The rows below come in pairs that one turn or mirror swaps. Which row does each named row swap with?
febe: [ 11  18   0   1  -2   1  -5   5  -9   7   3   6  -7  14 -13   5   7  -1
  -3]
Kupoz: [  9   8   3   8   1   3   1   9   1   0 -11   9   6  -3  -4   6  -5  15
   0]
rupev: [ 15  12   5   6   8  -8  -8  16 -11   6   8   0  10   0   4 -14   5  -1
   0]
gane: [ 12   5   3   8   2   0   2   5   1   1 -11   3   9   6  -9   4  -5  13
   4]
Bamid: [  7  13  -7  11  12  10   2   9  -3   9  12 -20   6   3  -8  -3  -1  10
  -1]
Kaso: [ -2  17  -4   9   2  -9  -5   2 -11   6   4  -5  -6   3 -21  -2  -6  13
   3]
Seg: [  7  25  -1  -4   2  -7   1  18  -7   8  -2  -8  -1  -1   9 -13  -2   5
   4]
lidi: [ 10  24   2  10  13  -1   3  18  -7  10   4  11   2  -7  -3 -12   7   6
   0]
tivi: [ 11   9   5   5   5   4   8   0   0  20   6   1   4   9 -14  -6  -8   2
 -11]
giraf: [ -4  12  -6   6  -8  -8  -8   0  -5   4   6  -5 -10   6  -8  -1   3   5
   3]
pofaz: [  4   9  -2   6  -6  -6  -7   2  -4   5   4   2 -10  11 -10   8   4   3
  -5]
venu: [  1  11  -6   8  -1  13  -2  12  -7   2  -3   6  -5 -10   1   6  -4   4
 -11]
Purup: [  7  23   2  -3   1   0   0   8 -14  14  -3 -10 -10   2   0 -12   5   0
   7]
sop: [ -4  18   1  -3  10   1   1   5  -4   4   5   2  -3  -8  -1 -19  -6   2
 -11]
fuze: [  6  28   0   8  12   5   2  16  -9   9   9   5  -2  -7  -1 -17   0   8
  -4]
Kuza: [ 11  10   3   8   1   6  -1  14 -11  28   9  -7  -5   7  -9  -8  -4   3
  -8]
pifig: [ 11  25  -1  -4  -1   3  -6   7 -11   4   3   4  -9   7  -9  -1   8  -4
  -5]
Zuta: [ 11  10  -4  11  -1  14   2  11  -9   7   0   3  -4  -8  -4   7  -4   2
 -15]
negi: [ 15   8   3  19   7   3  16  14 -10  11  -3  -3  -3  -6  -4  -1   0   7
  -7]
Gine: [ 13   9  -2  20   0   2  14  15  -9  15   0 -11  -2  10  -4  -4   3   7
  -1]
beva: [  7  10   1   8   1  10  -4  15 -11  25   8 -12 -10   3 -10  -7  -5  10
  -5]
geze: [ 13  12  -4   9   2 -10   4  13  -1  12   4   5   3 -10  -3   7 -13  12
  -4]
vas: [ 13   7   4   6   4   2   8  -1  -5  21   4   4   3   8 -15  -3 -11   4
  -8]
gepo: [  4  16  -1   0   4  -2   3  21  -7   5  -4  -7  -6  -2  11 -17   1   5
   3]
fala: [ 10   7   6   0   3   9   1   2 -17   3   0   6   6   4  -5   0  -4  15
  11]
vuma: [ 12   0 -15   6   1   9  -1   3  -4  11  -2   6   5   3   0  -2  -8   2
   3]
pir: [ 0 14 -1  5 -2  9 -2  9 -2 -2 -9  8  1 -6 -1  7 -3  9 -2]
bis: [  9  18   0   0   6  -1   4  18  -9   7  -4  -8  -6   0  12 -13   4   7
   5]
Lebas: [  3   3 -16  16   6  -5  -7   0 -13   4   2   1  -6  -2  -7  -7  -1   3
   3]
barim: [ 13  11  -2  18   1  -3  15  17  -5  13   3 -13   0   7  -8  -1  -5  10
  -7]
Foneg: [ -2  25  -2  -1  -5  -6  -3  13 -11   6   2  -8  -2   4 -17  -5  -7  10
   3]
tuk: [  9   8   6   6   6  -1   9  -1  -1  15   4   5   3  10 -16  -3 -12   3
  -7]
nadoz: [ -5   9  -7   6  -2  -4  -5   4  -2  -4   5 -10  -7  -3  -1  -3  -2  10
   7]
nevo: [  6  26   0   6  16   4   6  18  -8   8   5   6  -1  -8  -1 -14   4   6
  -3]
Vudut: [  6  13  -8  10  11  16   1  10  -4   8   7 -19   3   2  -7  -4   1   9
   3]
foter: [ 15   9  -1  16   1   2  16  14  -3  16   3 -10  -1  13  -7  -3   1   8
   0]
rofiv: [-6  8 -6  5 -5 -7 -6  2 -5 -1  7 -7 -7 -1  0 -3 -1  5  6]
bipu: [ 13  10   5   3   7  -7  -9  18 -10   6   6  -4  12   2   4 -13   2   0
  -2]
Vuv: [14  4  4 10 -2 -4  0  7  1  2 -7  3 10  7 -9  2 -3 10  7]
Modep: [ -7  15   0  -2   8  -1   1   3  -4   4   3   2  -4  -7  -1 -15 -12   1
  -6]
reto: [ 17   5   6   5   6  -6  -5  18 -11   6   7   0   8   1   3 -12   7   0
  -1]
lala: [  3   7  -4   0   4   3   1   6 -16 -10   8   3  -4   9  -8  -9   1   9
   1]
Nudon: [ 16  12   3  10   3   7  -3  13  -9  26   9  -4  -4   6 -10 -10  -7   8
  -9]
bisi: [  8  10   3   5   1  -7  -3   7  -7  11  -1  10   7 -11  -2   3 -12  14
   5]
Por: [  8  12  -5  12  11  15   0   9  -5  10   8 -19   3   1  -8  -4  -4  11
   0]
zozu: [ -6  20  -2  -1   9   0   1   4  -8   3   4   4  -5  -9  -2 -17  -8   2
  -6]

Foneg swaps with geze
beva swaps with lidi
Modep swaps with tuk
febe swaps with venu
Purup swaps with negi
Kaso swaps with bisi

